(in the rows, 128 means zero)
X: rows in 5 groups, each row roughly a mix of its group's directions (some rows in no group):
X (169 x 11):
[[ 86 108 116 112  83 140 120 148 140 126 157]
 [ 86 150 146 131  94  99 101 133 102 141 122]
 [157 149 145 133 118 105 140 111  86 142  88]
 [156 118 125  62 116 134 141 135 126 145 143]
 [ 91 110 148 171 111 107 114 119 133 112 159]
 [ 91 114 140 183 113 148 112 119 151 123 121]
 [141 135 112 123 100 126 131 166 184 111 127]
 [125 128  97 160 149 139 101 128 168 111  97]
 [104 120 139 155 126 106  95  98 126  82 120]
 [111 112 128 154 152 109 103 131 147 106 179]
 [160 136 118 100 167 110 143 107  97 133 102]
 [139 112 126  81 119 100 102  98  99 113 117]
 [131 141 132 140  86 120 165 140 108 173 139]
 [107 161 106 141 140 137 100 153 147 114  85]
 [152 153 135 154  93 121 120 124  96 164 103]
 [168 140 162 141 149 104 159 101 123 135 147]
 [119 116 155 144 171 107 123 100 102 126 163]
 [ 99 161 150 174 104 125 129 134 153 118 145]
 [127 105 134 110 177 120  97 110 132  89 133]
 [146 133  87 104 115 141 148 174 114 152 125]
 [149 102 133  94 188 137 131 125 118 118 127]
 [ 87 136 120 190 117 124 127 141 129 139 141]
 [140 112 121  84  78 143 129 138 141 140 102]
 [159 116  73 138 111 121 130 143 104 142 104]
 [ 99 124 135 194 148 130 114 119 135 116 125]
 [ 87 123 141 182 153 121 115 108 127 115 125]
 [117 145 104 156  88 131 135 145 166 133  97]
 [147 144 144 117 134  96 126 107  76 160 133]
 [128 123 123  73 145 140 133 129 167  95 130]
 [ 89 129 126 133  85 161 151 155 142 143 129]
 [139 159 146 153 175 131 114 115 157 109 108]
 [129 108 109  89 140 166 136 146 155 103 104]
 [137 141 105 131  87 120 144 134  97 177 130]
 [ 73 122 119 118  90 157 140 147 118 136 133]
 [149 154 157  84 128 130 154 142 161 140 141]
 [161 143 133 128 161 130 114  92 122 140  82]
 [112 163 169 148 163 120 120 108 120 131  99]
 [169 136 152  85 127 119 130 122  98 135 158]
 [126 169 157 155 107 101 120 114 116 164 124]
 [131 113  95 103  79 151 139 162 135 135 131]
 [128 132 127 170 108 145 108 117 113 176 103]
 [131 124 149  97 115 114 114 113 101 154 179]
 [113 101 106 126 144 173 104 147 146  98 111]
 [161 145 106  83 124 117 153 130  97 152 129]
 [111 116  94 152 174 131 126 119 101 110 157]
 [128 133 141 134  88 152 133 146 184 121 109]
 [129 125 145 137 173 122 124  97  83 146 108]
 [131 106 131 100  79 155 136 140 167 129 138]
 [ 82 127 161 153 160 134 116 102 108 120 122]
 [146 161 118 155  89  98 123 136 103 157 124]
 [ 91  95 113 123 136 100  97 101 106 106 130]
 [163 125 107 130 121 128 158 136 123 175  94]
 [ 92 112 136 143 153 134 131 127 152  72 127]
 [132 141 120  85  95  99 136 132 130 158 161]
 [121 167 125 129 115 109 146 119  84 168 118]
 [ 87 114 131 172 112 107 114 121 119 108 159]
 [131 117  94  98  74 122 123 152 121 144 139]
 [133 160 140 164 101  85 156 126 121 143 118]
 [178 102 113  97 134 139 126 128 112 147  96]
 [111 129 114 139  66 138 139 147 141 160 126]
 [153 153 145 105  93 133 161 153 152 147 145]
 [ 98 122 146 105 116 137 152 131 165  94 161]
 [157 160 129 109  85  93 142 135 113 147 130]
 [150 155 160 126 147 101 121  89  93 131 120]
 [ 95 113 143 179 152 132 121 119 143  96 134]
 [116 127 175 147 131 120 134 101 158 109 165]
 [160 128 147 121 180 118 109 113 139  94 136]
 [ 93 115 129 180 129 147 122 127 163 109 113]
 [ 72 129 148 149 136 108 117 110 128  95 141]
 [114 130 149  85  96 164 156 133 123 148 141]
 [161 145 123 105  95 135 156 159 163 131 139]
 [118 104 124  93 135 157 152 141 144  95 164]
 [159 143 137  95 145 137 160 144 165 118 156]
 [141 137 100 127 111 169 144 161 142 168 119]
 [115 123 124 134 196 142 118 107 110 144 134]
 [185 118 120 101 123 163 149 142 138 118 131]
 [153 152 132 111  69 113 130 135 117 156 133]
 [142 151 101 122 117 125 147 130  80 169 112]
 [103 118 140  67 130 134 144 118 144 104 146]
 [181 159 146 122 118 138 149 110 145 144 104]
 [138 115 149 127 144 155 128 140 181  91 140]
 [101  88 120 151 169 127 115 116 130 101 152]
 [ 89  86 143 139 145 166 113 110 145 122 128]
 [173 166 149 121 152 124 144 129 100 136 152]
 [143 101 150 163 167 127 120 108 140  92 125]
 [113 134 154 117  75 107 154 120 114 147 152]
 [159 152 116 134 106 138 129 119 102 161  83]
 [145 134 137  77  84 105 149 129 131 135 145]
 [149 110 122  90 126 153 159 162 160 131 141]
 [131 101  82 148 150 151 117 156 150 115 109]
 [103 127 146 172 151 102 127 113 109 124 167]
 [ 83 130 136  93  96 133 124 122 101 153 148]
 [ 85  98 111 119 111 156 112 151 156 116 143]
 [116 143 191 153 138 125 134 103 135 124 148]
 [116 109  87 140 117 133 141 173 111 153 153]
 [116 144 120 200 126 120 121 134 147 124 125]
 [133 129 101 120 105 141 124 160 183 103 136]
 [155 139 103 116  92 110 147 130  90 161 124]
 [155 167 116 119  77 110 121 145 146 139 122]
 [128 127 101 126  86 130 151 178 131 134 153]
 [130 131 168 120 170 134 127 115 165 110 156]
 [ 80 106 153  92 111 135 116 129 132  98 140]
 [147 145 136 100  81 124 100 117 150 103 107]
 [160 109 134  87 155 133 100 117 148  99 116]
 [158 127 177 103 161 129 145 128 127 113 154]
 [124 121  99  93 114 145 131 157 174 120 152]
 [128 132 151 130 193 126 121 100 135 107 123]
 [126 140 111 106  93 137 159 171 126 130 162]
 [127 139 150  96 124 136 139 100  78 157 143]
 [165 114 149  98 169 122 112 116 142  97 125]
 [136 132 157 122 160 104 122 103  74 125 137]
 [173 148 114 140 115 111 130 147 128 158 169]
 [110 110 147 126 177 134 107  84 126 109 121]
 [111  95 126 134 139 160 115 147 170  91 131]
 [ 92  72 123 129 141 132 118 140 142 103 150]
 [113 129 144 107  75 133 143 141 160 118 158]
 [126 151  99 150 145 126 122 127 113 158  75]
 [103 128 116 142  95 117 141 169 118 148 169]
 [101 148 154 159  98 103 132 118 102 146 156]
 [117  98 127 170 148 156 126 134 170 111 143]
 [135 155 139 183 138  96 122 117  97 134 124]
 [124 103  74 137 138 138 114 146  95 139 104]
 [129 159 107 120 151 114 102 111  85 149 100]
 [138 123 109 120 191 124 113 112 103 112 112]
 [149 128 130  78  87 141 143 142 159 124 125]
 [104 104 147  73 108 143 148 115 110 137 133]
 [168 143 158  87 112 114 137 119 147 125 157]
 [140 112 129 105 181 117 103 106 118  96 120]
 [119  91 136 145  83 128 136 143 160 100 146]
 [ 92 149 131 188 131 111 139 124 119 128 146]
 [165 150 121 106  94 100 141 121  97 154 128]
 [122 143 164 105 122 104 113  88  89 135 138]
 [131 160 146 169 172 103 117 108 125 120 129]
 [150 112 131  81 120 104 127 111  82 142 134]
 [124 141 172 176 111 149 138 130 158 125 128]
 [158 161 128 128 129  93 122 105  86 145 109]
 [144 143 108 104  91 122 138 125  87 162 110]
 [137 134 113 136 104 155 132 168 165 101 101]
 [165 142 145 106 113 103 138 114  86 159 124]
 [106 157 138 140 145 100 130 101  78 146 122]
 [100 148 122 178  88 118 120 130 148 140 114]
 [162 140 142 126  96 115 155 137 114 172 153]
 [103 128 142 185  95 121 131 125 158 119 127]
 [121 121 164 136 140 110  96  89 146 102 100]
 [115 133 155 154 115 113 111 117 173  87 125]
 [142 130 159 118 169 115 116  91  98 127 102]
 [122 107 141 108 133 168 123 147 179 104 123]
 [139 118 167 109 152 101 112 104 131  85 142]
 [110 112  74 127 126 157 130 154 109 154 116]
 [121 133 104 119 149 106 119 107  65 133 127]
 [143 136 149  76 153 157 142 106 143 108 126]
 [157  95 137  77 127 122 143 114  99 144 135]
 [120 134 118 199 117 128 112 142 116 144 125]
 [166 126 129 169 111 153 121 152 161 133 107]
 [120 106 118 146 182 124 125 110  85 134 120]
 [163 138 122  75  92 129 131 133 134 143 107]
 [124 162 133 122 102 123 154 155 118 168 162]
 [141  88 107 100 143 151 138 147 156  94 127]
 [144 131  90 144 131 119 116 123  80 140  89]
 [120 123  89 126 140 147 120 128  77 156 104]
 [134 114 111 115  88 161 131 156 163 155 120]
 [128 130  92  96 118 157 121 166 161 112 138]
 [101 136 152 171 166 121 123 115 143 105 150]
 [ 96 145 143 159  73 137 123 142 133 144 134]
 [138 117 139  61 133 137 153 111 116 129 113]
 [106 113 125 171 171 124 102 117 130 106 106]
 [153 132 152  89 168 138 129 105 155 116 108]
 [103 100 112 139 152 155 115 152 172 108 133]
 [117 115 106 125 163 103 123 104  76 129 113]]

the two rows of each list that fit no group, in list order (the others fit one group, some only roughly):
- Z_629: [148 108 123 112 148 155 119 148 178  98 136]
- Z_624: [153 120 104  93 154 116 117 113  79 139 129]
- Z_11: [130  95 141 124 156 115  94 101 100 108  98]
- Z_321: [145 162 126 116  91 133 150 127 117 168  96]
- Z_278: [147 171 140 143  76 121 120 138 143 146 117]
- Z_379: [128 116 129  92 179 136 116 113 142  90 119]
- Z_966: [105 104 146 147 177 136 108  97 108 118 137]
- Z_658: [ 88 129 151 142 122 103 114 126 138  90 166]
- Z_635: [170 122 148  93  83 112 138 124 139 141 118]
- Z_160: [118 107 134 103 174 125 111 110 125  84 109]
  Z_11 Z_321
- Z_14: [142 156 129 114 127  84 132 114  83 158 127]
- Z_978: [111 122 157 149 149 106 108  95 148  88 142]
- Z_717: [130 100 147 105 165 132 113 109 160  89 120]
- Z_696: [116 101 129  87 178 141 131 120 131 102 141]
- Z_709: [124 104 128  64  95 130 133 136 128 110 125]
- Z_151: [149 138  83 125  97 138 134 152  97 149 105]
- Z_342: [150 140 155 137 160  91 146 103  92 122 122]
- Z_428: [136 103 135 103 168 143 110 106 137 115  84]
- Z_310: [144 128 164 148 139 134 103 108 161 105  91]
- Z_841: [133 139 108 166 188 138 115 125 137 120 118]
- Z_873: [151 105 120  69 118 159 130 135 123 151 122]
- Z_411: [129 136 156 127  85  97 108 133 159 103 107]
  Z_709 Z_310
- Z_51: [157 141  78 116 111 124 115 144 104 141  96]
- Z_737: [100 122 165 150 164 121 143 104 128 106 158]
- Z_692: [108 112 145 151 155 152 140 143 177 106 141]
- Z_589: [172 154 119  86 136 145 152 144 149 129 124]
- Z_839: [107  86 103 134 172 149 127 117 106 119 143]
- Z_619: [121 102 123  90  98 154 142 138 172 119 121]
- Z_322: [126  94 120 114 157 124 127 143 159  79 148]
- Z_344: [ 84 133 173 148 154 148 148 116 133 129 142]
- Z_524: [ 65 107 130 147 112 122 111 116 101 130 127]
- Z_84: [131 128  98 131  93 136 125 124  97 176 103]
- Z_885: [168 165 153 116  97 124 152 134 155 140 126]
- Z_933: [155 150 152  81 139 118 118  97 105 141 145]
- Z_968: [128 149 120 124  94 119 161 150 102 169 151]
- Z_970: [161 134 137  93  77 118 137 122 126 139  99]
  Z_84 Z_968
- Z_297: [127 145 123 138 188 119 123 112  86 121 134]
- Z_980: [145 114 130  85 142 142 148 148 168 100 144]
- Z_490: [140 145 135 105  98 139 149 148 185 124 129]
- Z_327: [148 137 111 147  79 125 135 155 115 162 106]
- Z_80: [ 89 141 156 184 136 113 119 117 123 121 123]
- Z_29: [116 128 151 109  78 141 166 137 136 144 154]
- Z_376: [156 141 142  84  99 147 154 148 150 143 117]
- Z_891: [153 158 149 141 136  81 110  99 110 122 109]
- Z_380: [109 128 143 176 138  90 109 115 138 107 155]
- Z_305: [134 127 114 121 203 125 118 114 124 121 131]
  Z_490 Z_80
